Each path below is one point turned by a fixed rotation once a step. After each direction that follows a path, write how fast that rotation turns it, in degrees per step (0 if it stays still).
Each turn is a multiple of 5 degrees from 10 to 175, or 0.
Each row of a path follows its step; steps can be skipped.
Path 1:
step 0: [-13  14   7 -24  16  -7   1  18 -11  -3  16   0 -17  -5  -4   0  19  -3
  10 -18   9   8   1   2  10 -19  -6  -7  -9   6   4  -6  20]
step 1: [ -5  19  -6 -15   9  -5   4   8 -10 -11  12 -12  -2 -26  -6   8  11 -28
   7   3   6   6  -4 -11  15  19  -4   2  -9  11   8 -16   6]
step 2: [-10  13  -4  -8  -3 -20 -12  -1  11  -8   5  -7  21 -10 -14   0   3  -2
   5  21  -7   3  10  -9   1  27 -10  21   3   8  -1 -21  -5]
step 3: [ 14   6   5  -6 -15   6 -15 -10   8  17  -9  -4  28   9 -23  -3   2  15
  10   5 -11 -13  -7 -16  -4  13 -14   8   7  13 -10 -15  -2]
step 4: [ 12   9  17   5   0  11  -5   9  -9  14 -34  -5   5  24 -14 -10  18  13
  -1  -8  -3 -11 -16   2   2   3   0  11  17  -4 -11  -6  -4]
step 5: [  6  16   8  15  23   8  16  -4   2   5 -13  -8 -13   9  -6  -1  19   2
 -18 -11  10 -10   1  -8  14 -20   7   5  19 -14 -10   1   2]
step 6: [-11  14   5  -4  29  21  25  -2  -7 -16  11  -8  -3  -3  16   7   8   0
 -13  13  -3 -11   6  -9   8 -12  -9  -3   2 -21  -3  -2  -8]
step 7: [-16   4   9 -25  12  -6   3 -10 -20 -14  33   2   8   2  17 -13  -6   3
  -9  10  -4  -8   2  -9   6 -11  -7  12 -12   1 -11  -2  -7]
step 8: [ 14   0   1 -26   2 -12   4   4 -12   7  20   6  18  14   0 -26  -5 -13
  -6   5   1 -10  -4   3   4   6 -14   2 -22  20  11  -3  13]
step 9: [ 11   1 -10 -12  -7 -27   8  15  -7   3 -10  -2   8   5 -13 -11  12   3
   1  -3  16   9   0  14   7   2 -34   5   2  17  13  -8  11]
Speeds:
[-4  9  6 -6  7 -1 -6 -1  0 -1  2 -1 -2 -1  4  4 -2 -5  1 -8  3 -6  4  3
  0  1 -2 -6 -4 -9 -5 10 -2] | 55
[  0  -2   4  -5   6   1   0   4   0   1   1   1   1   2   4  10  -5  -2
 -11   0  -1   8   1   3   3  -6  -3   2  -9  11   4  -1   0] | 45
[ -4  -1   1   0  -2 -12  -5  -8   2   2   4   1  -3  -3  -3  -1   1   8
  -2  -6   6   5   5  -3   2 -10   1   5   5   3  -8   0   1] | 155
[ 1 -7  3  3  0 -3 -1 10 -3  6  2 -3 -9  4 -6 -1  6  3 -6 -6  3 -9 -1  4
 -2  5 -2 -5 -2  4 -2  1  7] | 80
